(in the rows, 128 means zero)
These are runs of 8 systems, one row a step. Runs of the same system follow the same rule from any start.
Gotev, run 1:
[[161  99 138 107 178 154  96 124 116 127 201  99 101 126 168 156 144 141
  149 145 110  83]
 [ 62 127 173 173 101 124 177 134 137 128 141 129 128 168 131 102 126 144
  121 125 148 199]
 [164 143 105 123 106 129 105 162 111 188 105 127 159  89  51 136 142 107
  133  96 120  96]
 [153 123  96 135 134 128 174 108 121  56 173 132 133 161 185 144 144 133
  143 147  94  79]
 [ 80 134 146 125 110  97 119 129 127 102  32 132 103 142 109 108 110 141
  107 140 142 184]
 [180 144 121  75 145 112  64 126 147 178 157 103 133  89 131 126 119 114
  113 117 139  81]
 [ 92 102 141 146 168 162 183 124 140  88 188 171 138 137 180 142 129 139
  117 153 138 159]
 [112 109 150 134  75 148 114 130 100 173  80 131  86 107  57 114 123 128
  152 101 123 170]
 [178 148  90 149 123 132 115  95 141 137 177  83 181 146 151 131 137  92
  150 105 114  74]
 [ 88 131 140 166 177 138 157 166 102  67  81 154 133 170 140 141 145 150
  113 163 126 144]]
fovar, run 2, 10 rows:
[[ 99 182 160 151 192 111 116 160 127 146  78 104 121 164 144 142 170 125
  121 142 174 131]
 [ 91 138 134 111 141  98 145 162 116 173 173 127 117 154 101 124  83 208
  122 108  97 137]
 [147 100 123 105  38  82 170 157 153 100 180 118 153 101 136 134 139 116
  124 117 117 126]
 [152 127  80 116 137 152 167  88 115 107  97 192 124  79 108 117 156  84
  120 164 133 102]
 [148 136 119 133 153 178  59  76 123 101  86 133 124 155 161 122  73 126
  140  97 117 125]
 [ 94 117 186 130 155 103  83 148 146 128 105  62 107 149 159 137 153 127
  118 154 165 169]
 [108 139 157 138 151 126 152 169 111 206 196 138 129 123  82 100 136 161
  106 134 134 126]
 [143 119  99 124  67 132 175 152 140 132 174 146 163 116 129 177 118 121
  163  63 108 128]
 [139 101  79 133 107 121 164  89 101  71  75 126 116 119 108 138 168  99
  153 170 101 113]
 [156 180 124 144 154 139  79  95 117 110  84 133 136 169 143  66 101 126
   98 133 128  88]]
Gotev, run 3, 10 rows:
[[118 142 107 102 138 101 157 117 131 141  62 124  92  94 117 173 190  85
  153 147 160 130]
 [137 115 107 112 149 123  96  84 115 125 167 118 130 148 122  71  68 173
  101 150  81 104]
 [124 129 177 135 101 151 117 170 164  96 109 148 140 116 182 157 135  93
  120  95 182 171]
 [111 129 100 112 181 125 144  90 103 205 140 115  91 106  72 136 157 133
  154 154 123 114]
 [146 102 145 162  78 153 116 145 126  84 179 125 172 163 149  96  79 150
  117 100  91 134]
 [118 160 131 139 123 116 154 144 130 135  57 126 118 113 121 168 196  76
  150 124 176 136]
 [138 131  90 104 164 104 114 104 101 143 156 112 121 150 103  99  89 183
  119 149  71  80]
 [126 116 169 126  78 121 126 174 165  63 124 138 150 127 188 137 119 112
  103 111 157 167]
 [114 145 104  99 173 119 144  91 116 200 107 139  86  83  78 128 166 107
  136 157 152 120]
 [149  96 126 136 112 167 106 116 124  99 192 139 156 151 152 106  59 162
  122 103  81 121]]
tifu, run 4 (10 x 22):
[[154 135 110 114  60 123 146 158 109 101  95 136 108 141 131 176 122 136
  178  65  94 109]
 [124 119  82  94 141  61 157  83 149 115 137  93 133 105 130 125 164 108
  117 193 130 110]
 [143 160 139 142 144 158  84 112 120 108  85 171 135 144 130  58  84 129
   79 133 137 116]
 [112 126 166  82 126 131 107 138 149 148 122 125  62 114 171 180 118 136
  159  87 159 166]
 [103  61 137 146 130 119 127 138 135 140 194  91 176 110  93 108 129 136
  101 171 115 164]
 [175 158 131 178  94 190 127 144 101 138 120 157 153 132 111 114 148  87
  146  82 128  96]
 [100 130  82 110 176 117 176  98 117 130 115 126  94 136 135 200 150 142
  182 133 111 125]
 [126 133 127 141 121  75 101 137 119  86 109  80 157 178 121  76 109 158
   90 164  97 111]
 [146 200 157 100 108 113 138 151 155 157 118 167 105 110 158 115 138 104
  106  93 186 112]
 [ 95  70 107  81 152 138 142 118 137 119 157 171 123  86 121 156  77 164
  116 141 109 170]]
Fili, run 5 (10 x 22):
[[126 168 107 147 138  97 169 195 117 138 104 157 186 119  81 128 161 124
   96 135 137 104]
 [145 168  99  80 124 104 140 123 108 126 108 139  70 151 143 162 107 168
  165  89  94  83]
 [118 100 111  97 112  90 129  89 159  52 115 128 138 126 167  98  97 130
   87 174 121 147]
 [148 126 171 106 142 165  62 144 118 156  90 158  97  83 104  88 119 115
   89 137 160 130]
 [120 100 138 133 145 184 116  81 142 160 197 121 113 130 163 153 103 127
  169  92 130 155]
 [104  78 130 190 110 141 147 147 121 109 120 102 190 128  87 134 167  99
  131 153 126 170]
 [158 194 134 149 120 118 144 155 101 183 132 107 114 152 107 125 179 115
  154 102 133  68]
 [102 158  77 109 163  76 173 129 148 104 149 132 164 163 161 166 101 167
  126 123 109 119]
 [125 113 139  90  90  89 117 171 111  76  53 142  93 113 107 116 122 152
  101 153 113 135]
 [165 144 135  77 107 135 104  74 151 146 163 148  80 100 164  82 101 112
  114 119 147 104]]
ginef, run 6 (10 x 22):
[[153 162 136 121 112  79 155 188  99 100 141 120 115 161 129 111 148 166
  110 143  98  65]
 [131 167 115  86  92  84 167 121 175 118 141 175 138 104 161 103 102 118
   88 113 159 128]
 [136  78  94  66 152 143  99 125 128 115 107 170 125  59 105 154  96 134
  109 143 114 135]
 [150  93 167 123 113 174  60  84 126  97 107 102  75 131 169 119 120 105
  151 128 136 142]
 [ 75 133 156 179 177 154 113 106 135 183 119 100 143 149 112 125 138 115
  136 129 166 186]
 [127 116 144 163 134 134 149 183  88 160 190  96 133 161  98 148 151 166
  157 117  88 106]
 [141 152 113 154  56  90 204 127 140 103 161 127 156 147 142 101 159 103
  129 124 128 108]
 [141 162  63 102 135 105 148 129 124 129  75 179 165  98  82 126 113 124
  101 126 115  99]
 [165 132 116  66 143 124  82 119 134  75 100 130  88 128 190 161  99 142
  134 119 116  92]
 [ 82 111 172 111 157 122 100 105 159 116  96 126  97 118 159 110 120 121
   92 167 178 190]]
Fili, run 7, 10 rows:
[[ 88 133 127 120 147 120 173 104 139 181 132 115  88 114 128 182 173 108
  178 119 162 160]
 [130 107 105 154 100  97 143 150 105 120 171  96 181 155  83  94 110 165
  113 142  69 112]
 [162 183 137 116 109 122 140 173 137  96  83 162 124 126 171 158 158  96
  127  96 162  93]
 [ 96 124  82  80 173 101 153  61 122 150 129 138  85 118 109 122 105 162
  130 163 109 130]
 [151 101 162 141  89 146  62 154 129  69 113 120 153 150 146  92  79 141
   97 115 108 138]
 [128 131 154 106 145 149 129 108 153 167 128 136  88  77 151 149 176  72
  139 134 195 144]
 [104  94 109 162 154 157 136 117 101 164 187 123 162 145  75 108  96 167
  133 132  81 140]
 [149 142 148 166  75 133 128 174 131  86  90 108 156 152 154 164 161  91
  155  86 139 128]
 [114 162  92 101 168  76 177  95 126 173 141 116 103 114 104 122 174 127
  129 175 136  97]
 [133 140 128 129 124 122 104 172 118  91 130 148 158 168 135 112  57 188
   97  99  88 116]]
gozer, run 8:
[[132 131  89 187 168 171 151  74 113 154 171 118 175 153 110 118 144 106
  153 136 111 109]
 [133 130 117 140 124 117 107 172 108  74  43 105 143 156 129 184 140 129
  151 110 109 123]
 [115 155 151  98 117  47 138 119 136 140 145  77  81 152 146  91 144 150
  111 164 135 114]
 [120 156 114 128 141 124 125 144 158 147 152 171 203 122 122 101  69 141
   74 103 138 140]
 [156 109 124  68 105 154 135 146 119 122 116 185  71  68 131 172 129 121
  149 103 128 117]
 [118  85 119 148 138 163 134  31 122 120 167 108 102 139 141  93 123 115
  150 164 113 144]
 [129 140 149 186 140 163  75 152 119 121  58 110 177 147 113 128 139  93
  125 111 148 146]
 [114 142 166 111 153  88 142 188 112 156 150  88  82 144 136 167 178 160
  144 140 133 110]
 [103 116 112 143  83  91 178 134 143 113 187 128 185 150 119  94  89 157
  103 123  99 151]
 [180 158  90  95  84 120 129 133 133 134  86 166 141  77 105 133 138  85
  126  97 136  87]]
gozer, run 9:
[[105 185 122 163 107 118 130  92 129 189  98 102 130 173 102 108 109 124
  157  74 134 147]
 [146  99 119  83 161  91  80 181 152 120 141  90 169  92 138 184 134 129
  109 142 128 115]
 [122 135 150 132 106 132 191 135 107  81 148 190  89 143 146  74 127 151
   97 162 123 118]
 [121 154  95 129 105 140 121  72 144 198 118 127 142 123  99 135  95 105
  164  62 135 151]
 [157  69 123 100 173 138  77 151 124  80 126 107 138  90 146 169 151 117
  119 171 120 108]
 [101 155 171 173 117 142 170 118 101 105 121 152  82 184 146  72 141 143
  121 144 136 140]
 [111 142 112 129 121 107 102 136 154 207 127  85 170 122  89 160 110 120
  151  72 138 155]
 [165  82 130  95 135 117 127 182 117  70 164 134 137  95 146 148 153 137
   98 174 107  89]
 [111 173 118 157  95 138 196  74 117 125 120 174  98 168 131  77 120 127
  138 116 128 132]
 [134 122  92 101 149 118  60 107 148 172  92  85 160 104 103 170 102 112
  150  94 128 137]]
kinar, run 10, 10 rows:
[[125 134 128 113  65 101  99  91 174 146 113  82 138 129 148 138  98 100
  151  72 146 166]
 [133  98 125 121 205 125 114 151 119 121 142 111 146  96 116 142 181 117
  103 202 136 105]
 [129 148 161 161  91 178 155 152  97 127 153 184 108 165 129  98  96 160
  133  82 109 131]
 [106 127  89  98  96  74 139  90 170 151 103  83 138 108 126 171 136  96
  162 108 144 160]
 [157 108 120 141 179 137 106 150  89  91 131 121 145 131 108 103 152 141
   95 195  97  74]
 [126 189 160 140  95 155 148 129 139 138 128 176 107 158 168 107  96 130
  131  62 156 141]
 [ 94  89  96  74 146  77 114 107 153 158 118  81 125  89 103 171 125 132
  139 149 128 162]
 [177  99 156 161 116 160 108 163  95  75 164 131 147 136 135  85 142 129
  102 161 102  84]
 [105 179 131 138 115 153 176 100 148 171 114 177 109 124 140 136 131  98
  151  77 175 159]
 [115  79  87 100 158  99  91 124 112 132 109  74 140 122  86 171 113 160
  150 146  78 132]]
mik, run 11 (10 x 22):
[[127 181  84 115 154 109 156 153 104 126  49 164 121 133 101 167 142 138
  142 113 120  97]
 [145 156  97  95 127  92 128  73 130  86 129 124 104 165 172  94  86 156
  118 138  98  87]
 [114 134 162  99 134 108  86 132 168 129 121 143 141 104 144  78  90 128
   56 148 170 162]
 [134  79 152  98 141 186  92 143 115 164 172 159  99  82 113 146  97 149
  136 107 119 144]
 [123  60 131 164  81 160 159 105 137  97 179 105 150 125 145 147 147  95
  163 126 117 166]
 [118 133 129 172 122 126 127 140 106 155  66  89 139 126  71 137 191  86
  152 140 144 137]
 [147 193 105 149 179 131 137 126 102 142 130 114 125 187 147 151 144 142
  161 104 112  65]
 [ 99 159 125 108 130  54 162 157 152  78 119 131 142 167 169 128 108 166
   92 142 129 131]
 [142 141 130  66  96  94 115 141 127 165 128 158  98  86  89  78  94 154
   85 129 123 110]
 [158  98 113 112 125 188 121  90 151 110 173 184 144  86 161 122  90 101
  117 111 131 132]]
kinar, run 12 (10 x 22):
[[127 167 141 139 133  73 109 161 140 139 166  69 163 190 153 122 109 165
  118 105 116 103]
 [109 148 139  88 116  64 184 173 152 127 147 158 124 101 131 114 145 141
   78 158 157 130]
 [164 104 101  73  82 137 132 107 111 130 139 176  86  77  97 103  96 140
  127 123  92 100]
 [157 102 105 123 121 175  96  74 148  69 100 144 143 110 177 150 113  78
  142 117 136 135]
 [ 98 114 165 163 193 178  78 114 108 144  82 112 106 138 119 127 144 118
  133 154 153 165]
 [113 132 166 165 129 135 114 163 126 178 192  77 150 172 129 136 117 157
  147  86 122 139]
 [102 129 120 134 100  69 209 178 142 126 157 119 164 122 112 152 175 124
  121 145 135 141]
 [160 149  86 113  95 110 173 119  86 125 111 162 102 118  77  94 136 139
  129 142  88  72]
 [158 165  84  99 128 127 106  77 152  89  87 151 135 139 178 133  82 113
  129  96 127 103]
 [104 112 161 100 187 128  60 118 140 114  78 117  97 117 150 123 115 134
   97 169 159 158]]
fovar, run 13, 10 rows:
[[114  84 123 107 172 178 124 138 127 132 124 195 138  60 102 146 118 122
  102 150 142 160]
 [158 100 155 141  92 193  89  89 111 141 151 106  81 133 145 127 120 113
  182  91 115 129]
 [100 137 130 188 156 121 136 117 138 145 111  72 173 153 122 141 183  82
  141 148 160 152]
 [125 162 128 140 160 126 130 194  78 158 113 142 128 159  78 138 123 179
  128 110  96  95]
 [124 150 118 103  69  67 177 126 150 102 159 110 115 164 176 138 109 152
  146  96 111 123]
 [122  98  93 103 118  90 150 121 138  94 100 154 159  80  93  98 132 113
   75 189 125 135]
 [185 141 134  94 139 182  79 111 123 118 129 177  96 103 160 108  96 118
  117 108 133  84]
 [ 85  98 151 136 154 151 109  81 164 116 120 108 118 133 178 157 124 106
  146 131 167 198]
 [121  99 166 160 143 151  87 163  92 182 134  91 130 120  60 102 149 136
  121 149 121 140]
 [146 180 132 150 118 129 170 157 129 165 187 121 141 158 152 157 155 122
  164  72 133  92]]
mik, run 14 (10 x 22):
[[157 163  97  66 142 118 109 100 129 189 141 133  88 107 127 153 106 136
  155  88 120  83]
 [128  86 117 137 144 134 136 121 147  41 158 143 177 132 171 112 111 129
   85 176 114 134]
 [108 126 182 127  85 142 104 140 112 164  73 137  69 112  87  97 123 128
  128 112 150 175]
 [149 119  92 117 166 147 120  85 143 175 203  99 150 116 144 168 130 110
  165 108 120 103]
 [112  96 149 175 123 129 140 187 114  50  98 125 170 152 131 133 153 128
  108 161 118 150]
 [125 181 138 115  97 111 150 112 106 200 108 122  55 139  96 110 147 131
  161  97 138 114]
 [143 142  66 117 173 109 133 110 160 109 164 128 209 128 157 153 106 122
  111 129 118  97]
 [126 110 174 119 102 131 111 177 101  64  67 160  86 129 128 102 122 151
   95 150 125 139]
 [120 144 123 105 121 134 139  54 144 205 179 126  87 114 126 104 106 121
  150 106 141 136]
 [134  80 113 143 152 143  87 160 146  86 132 113 217 110 131 164 118 113
  108 137 120 145]]
ginef, run 15:
[[ 85 111 104 131 193 116 170 119 144 144 166 104 148 129 143 193 161 125
  156 149 138 149]
 [135 109 154 151  84 115 135 165  81  92 124 120 115 154  92  73 136 160
  107 161  85 110]
 [153 193 120 115  88 113 137 119 169 175 138 142 153 115 145 123 120  90
  127  65 166 116]
 [118  91  71 103 197 139 152 119 117  91 131 161 145 100 124 175 127 143
  125 172  99 118]
 [142 121 174 120  65 123  83 134 113  82  73 107  71 153 147  95 113 136
  129 119 119 136]
 [105 160 133 122 176 119 110 100 171 209 144 112 151 108 130 127 131  98
  116 121 186 153]
 [128  73 134 144 161 175 140 168  85 103 182 148 130 134 116 151 124 173
  134 146  79 121]
 [132 135 148 146  22 105 156 112 139 117 110 100 106 142 135 106 149  93
  156  98 140 151]
 [130 159  65 129 191 117 124 102 129 178 117 129 188 111  78 123 128 112
  111 143 129 101]
 [157 128 143 120 137 151 123 175 102  55 128 151 104 162 183 159 115 163
  138 112  97  92]]
tifu, run 16 (10 x 22):
[[140 144 185 149  77 134 140 128  97 122 133 123  59 160 133  59 152 133
  128 140 126 113]
 [ 89 156  91 117 134 103 148 104 177 175 122 132 173 119 126 162  99 113
  136  82 158 173]
 [167  82 131 107 162 145  84 186 102  87 146 132 141 103 124 142 131 152
  104 161  94  87]
 [121 139 156 156  59 140 181  85 120 124 133 133  72 150 140  84 155 102
  155 124 142 144]
 [104 140  73 116 176 107 100 110 153 166  89 112 189 113  94 167  97 124
  129 108 133 152]
 [174 117 167 121 152 148  96 170  98  89 169 122  99 142 166 117 144 151
  113 155 109  69]
 [ 76 145 145 152  75 115 201 102 142 141 115 147 106 143 123 107 137 116
  139 115 157 189]
 [149 118  79  94 151 109  75 146 136 156 119 112 187  95  85 160  93 136
  120 104 103 110]
 [166 116 161 137 128 162 144 123 110  71 172 141  85 139 187 110 168 114
  127 164 127  86]
 [ 66 140 119 147 112 116 155  94 132 156  62 137 124 138  85 115 114 122
  135 117 143 197]]

Which system made each run below?
run 17 (2 x 22):
[[ 98 152 117 169 156 111 171 151 114 170 166  90 158 176 111 164 158 148
  165 113 115 122]
 [141 164  97 142 121  87 174 190 109  91 126 142 176 161 119 135 137 155
  112 126  94  81]]
 => tifu
run 18 (2 x 22):
[[142  93 171 128 136 142 101 197 137  93 136 103 139 111 170 192 170 110
  136 127 149 136]
 [ 90 129 138 158 110 106 208 129 100 138 155 135 106 151  90  82 163 147
  121 171 115 138]]
 => gozer
run 19 (2 x 22):
[[127 103  69 108  68 104 166  65 153  81 109 129 144 109 137 140 116  97
  148 126 112 146]
 [162 150 112 117 168 136  68  86 111 130  68 121 113 118 111  83 132 105
  105 166 133  85]]
 => gozer
run 20, 2 rows:
[[101 143  90 173 109 145 167  68 121 173 106 122 149 144  82 126 132 100
  172  99 126 158]
 [161 148 106 124 159 105  73 144 127  99  77  73 154 149 153 172 148 111
  142 124 124  84]]
 => mik
run 21, 2 rows:
[[ 99 139 100  59 118  46 131 111 165 126  99 124 119 115 133 129  85 152
  100 134 131 150]
 [166 101 158  93 114 138  71 135 151 103 152 142 136  86 155  82  98 116
   69 148 142 121]]
 => tifu
run 22, 2 rows:
[[165  93 157 101  40 125 108 166 122  96 128 147 110  91 117  88 110 128
  101 122 114 124]
 [132 167  86 115 141 130 166  51 159 140 117 151 127 111 158 138 146  73
  144 122 167 123]]
 => Gotev
run 23:
[[162 193 116 130 151 119 132 128 103 138  73 144 107 125 111 103 178  98
  117 151 148  66]
 [106 171 102 120 183 134 135  99 136 113 126 169 131 176 170 130  67 171
  119 106 118 124]]
 => mik
run 24 (2 x 22):
[[ 98 135 179 141 126 114 175 155 160 149 197 117 128 133 169 131 164 119
  119 133 174 155]
 [116 110  92 126 115 115 157 181 101 160 119 146 165 100  43 159 127 149
  135 111  93 132]]
 => mik
run 25, 2 rows:
[[130 139 106 165 178 156 103 132  95 184  92 103 151 132  67 155 161 112
  160 120 123 112]
 [117 149 140 155 131  97 156 141 121 107 169  73 122 206 178 146 145 159
  157 119 109 110]]
 => Fili
run 26 (2 x 22):
[[126 128 151 141 150 157 111 134 130  85  93 110 101 157 195 196 153 112
  173 108 142 137]
 [ 74 104 156 141 127  78 133 131 123 147 119  76 115 142  87  93 145 151
  108 182 130 171]]
 => gozer
run 27, 2 rows:
[[104 132 132 141 107 112 211 129 114 113  97 155  96 114 112 120 194  99
  129 170 153 143]
 [152 174  89 118 123 108 100 104 117 177 130 121 149 148  91  87  77 153
  122  94  97  86]]
 => Fili
run 28, 2 rows:
[[139 117 120 121 190 120  69 124 121 132  77  91 136 103 103 128 165 101
  109 186 142 109]
 [124 164 178 149 171 171 123 152 114 142 176 155 103 175 169 115 106 168
  122 102 133 116]]
 => fovar
run 29:
[[138 152 148 157 119  94 110 161 138  98 144  59 156 194 181 143 137 135
  142 108 122 108]
 [107 169 133 119 140  89 192 183 128 151 125 172 133 106  99 118 168 130
   89 153 160 121]]
 => tifu
run 30:
[[113 160 182 197 100 143 125 143 111 143 112  95 120 194 131 103 148 121
  150  99 143 147]
 [107 168  99 138 151  85 187 154 134 188 176 114 169 139  99 152 154 141
  133 118 129 111]]
 => ginef
run 31:
[[121 133 141 133  89 115 133 129 185 103 152 144 187 120 171 102  98 104
   84 111 163 164]
 [130 120 115 113 183 174 132 126 100 159  94 178  98  73  89 157 162 105
  139 145 144 121]]
 => Gotev
